Look-ups in named tables: a row name and a column name give one cell, copied from the table.

Table siza
        sos  zusav  gize  somum  zimurok  ganomos  fevur  leso  big
nuv     186    147    32    163       70      144    153   122   42
totuba  183     36    16     86       79       74    126   218  221
ker     131    104   192     94      211       10    149    24  126
baro     93    170   162    202      146      204    154   211   90
pip     170     70   164    110      194       59    169   202  155
kuduz   187    100   128    130       29       28    217   137   88
gunut   166    223    26    176       62       24     27    90  179
vafe    134    135    67    161       71      213     41    82   81

What is the zusav of totuba in siza? 36
What is the ganomos of kuduz in siza? 28
What is the somum of pip in siza? 110
What is the sos of totuba in siza? 183
What is the ganomos of gunut in siza? 24
What is the gize of nuv in siza? 32
What is the ganomos of totuba in siza? 74

bebifo
fields: rabe, difit, gidobe, biti, bopekuf
ludinu: [51.21, 22.88, 60.15, 60.00, 58.16]
vazuvam: [16.65, 47.96, 68.82, 67.70, 34.86]
rosoze: [52.48, 14.57, 44.75, 39.49, 68.72]
nabefav: [61.57, 40.72, 39.13, 31.21, 73.53]
kiba: [15.87, 47.73, 68.84, 69.13, 31.42]
gepi: [49.31, 21.94, 80.23, 75.57, 68.96]
kotazug: [50.27, 20.52, 44.44, 44.39, 70.15]
tivunob: [74.84, 12.47, 78.66, 41.15, 44.18]
lozo: [46.83, 48.83, 37.25, 34.43, 12.53]
sef: [65.53, 5.64, 80.14, 75.65, 57.19]
loga: [62.70, 49.17, 29.63, 27.46, 41.88]
lirifi: [82.44, 4.53, 82.56, 82.57, 4.86]
tuze: [31.05, 18.36, 77.03, 73.82, 52.51]
tini: [72.43, 14.22, 63.87, 58.80, 72.56]

bopekuf of tivunob = 44.18
difit of rosoze = 14.57
bopekuf of tini = 72.56
bopekuf of kotazug = 70.15
difit of kotazug = 20.52
difit of kiba = 47.73
difit of tini = 14.22
bopekuf of loga = 41.88
gidobe of tini = 63.87
biti of tini = 58.80
rabe of tuze = 31.05
difit of loga = 49.17
difit of gepi = 21.94
bopekuf of lirifi = 4.86
difit of nabefav = 40.72
rabe of kotazug = 50.27
Which row has the largest rabe? lirifi

fozev:
cols = sofo, rami, sifo
sos: [133, 134, 165]
rusu: [195, 156, 77]
dor: [83, 84, 97]
lugise: [113, 117, 166]
nade: [226, 190, 87]
beturit: [100, 126, 170]
rasafe: [115, 139, 177]
dizifa: [190, 116, 55]
vamo: [182, 118, 63]
tased: [99, 130, 109]

sifo of beturit = 170
sofo of rasafe = 115
sofo of lugise = 113
sifo of nade = 87
sifo of dor = 97
rami of rasafe = 139
sofo of tased = 99
rami of tased = 130
rami of dizifa = 116
sifo of tased = 109
rami of sos = 134
sofo of dizifa = 190
sifo of sos = 165
sofo of beturit = 100
rami of lugise = 117
rami of vamo = 118

Table buz
|  | sapav | mul | sor | zupu |
|---|---|---|---|---|
| degi | 738 | 662 | 682 | 697 |
| fis | 828 | 429 | 359 | 487 |
| vur | 629 | 956 | 868 | 800 |
| rudava | 754 | 603 | 711 | 731 |
| nemituk | 744 | 641 | 858 | 841 |
| pubidev | 910 | 200 | 553 | 669 |
| rike | 753 | 626 | 327 | 428 |
| fofu | 896 | 230 | 503 | 629 |
| vonupiv | 919 | 154 | 732 | 818 |
| kirik | 757 | 602 | 812 | 808 |
| zaget | 745 | 636 | 686 | 702 |
| biti | 735 | 671 | 682 | 690 |
| lukob | 654 | 893 | 411 | 451 |
| bato | 642 | 923 | 895 | 824 |

What is the sapav of rike in buz? 753
What is the zupu of bato in buz? 824
What is the zupu of fis in buz? 487
What is the sapav of rudava in buz? 754
What is the sapav of pubidev in buz? 910
What is the sor of bato in buz? 895
What is the mul of fis in buz? 429
What is the sor of zaget in buz? 686
What is the sor of degi in buz? 682
What is the zupu of biti in buz? 690
What is the sor of kirik in buz? 812
What is the zupu of rike in buz? 428
What is the zupu of vonupiv in buz? 818
What is the zupu of lukob in buz? 451
What is the sor of vur in buz? 868
What is the sapav of lukob in buz? 654
What is the mul of vur in buz? 956
What is the sapav of fofu in buz? 896
What is the mul of pubidev in buz? 200
Row with the largest mul: vur

nez:
columns: tus, tovorar, tolegol, malop, pifoz, vifep, fod, direlo
pafe: [66177, 575, -64227, -4925, 65002, 4508, 65727, -5978]
pom: [7674, 44758, -24959, -40566, 32883, 42374, 36579, 28236]
vamezu: [16357, 38593, 10037, -47213, -14254, 40129, -33733, 24151]
von: [-27127, -42266, 1325, 40813, -9041, -43579, 1402, -35180]
ribef: [-14205, -18240, -3050, 17722, -16274, -21997, -7001, -21965]
saku: [14115, 57347, 11798, -57732, -8169, 59630, -31225, 45558]
bul: [-5718, 47692, -1537, -47748, 532, 42831, -3553, 55714]
tador: [12111, 38549, -31985, -27468, 38144, 41272, 39692, 6576]
forefig: [7699, 41813, -20328, -41306, 28105, 40083, 35075, 20943]

von, tovorar -> -42266
pom, tolegol -> -24959
von, direlo -> -35180
pom, tus -> 7674
forefig, tolegol -> -20328
pafe, tovorar -> 575
von, tolegol -> 1325
bul, fod -> -3553
saku, direlo -> 45558
vamezu, tus -> 16357

suv.tsv
	bal	zotim	puvof	lepebek	tobop	vibopo	vutob
fezeriv	-5.85	-0.23	6.70	-1.71	-7.03	0.44	-6.47
zorafil	0.31	-6.06	0.86	6.13	-1.67	-6.73	0.44
nedu	2.93	7.04	-1.75	-5.13	1.69	6.90	3.31
kiz	1.31	-4.90	1.64	5.08	-1.11	-6.30	-1.31
kerun	-7.22	7.45	7.50	-7.14	-7.23	7.46	-7.21
ter	0.44	-0.31	-3.08	2.47	-1.03	-6.40	1.96
fem	1.24	6.23	-3.37	-4.74	1.93	5.27	-2.46

What is the tobop of kiz in suv? -1.11
What is the vibopo of nedu in suv? 6.90
What is the lepebek of nedu in suv? -5.13
What is the bal of fem in suv? 1.24
What is the vibopo of ter in suv? -6.40
What is the zotim of nedu in suv? 7.04

Table mezave
|  | kodor | kan | beno | lom | kelag | rakiso | kod | voso | zanip | bik |
|---|---|---|---|---|---|---|---|---|---|---|
| budu | -7.8 | -0.3 | -2.1 | 4.8 | -3.5 | -2.0 | -0.4 | -4.3 | 5.7 | -1.2 |
| seli | 0.6 | 0.1 | -3.6 | -1.5 | 8.9 | 1.6 | 5.7 | -7.2 | 1.3 | -1.8 |
| foverob | -0.1 | 2.8 | 0.4 | 5.1 | -8.0 | 1.5 | 0.4 | -7.0 | 5.8 | 1.2 |
| zag | -6.4 | -0.5 | 2.7 | 4.2 | -4.8 | 7.4 | 0.9 | 5.3 | -3.9 | 0.6 |

budu, zanip => 5.7
foverob, beno => 0.4
zag, kodor => -6.4
foverob, rakiso => 1.5
foverob, kan => 2.8
foverob, lom => 5.1
seli, lom => -1.5
seli, kod => 5.7
zag, kan => -0.5
zag, rakiso => 7.4
budu, rakiso => -2.0
budu, lom => 4.8
zag, bik => 0.6
seli, kodor => 0.6
seli, kan => 0.1
foverob, kelag => -8.0
seli, zanip => 1.3
Which row has the largest bik? foverob

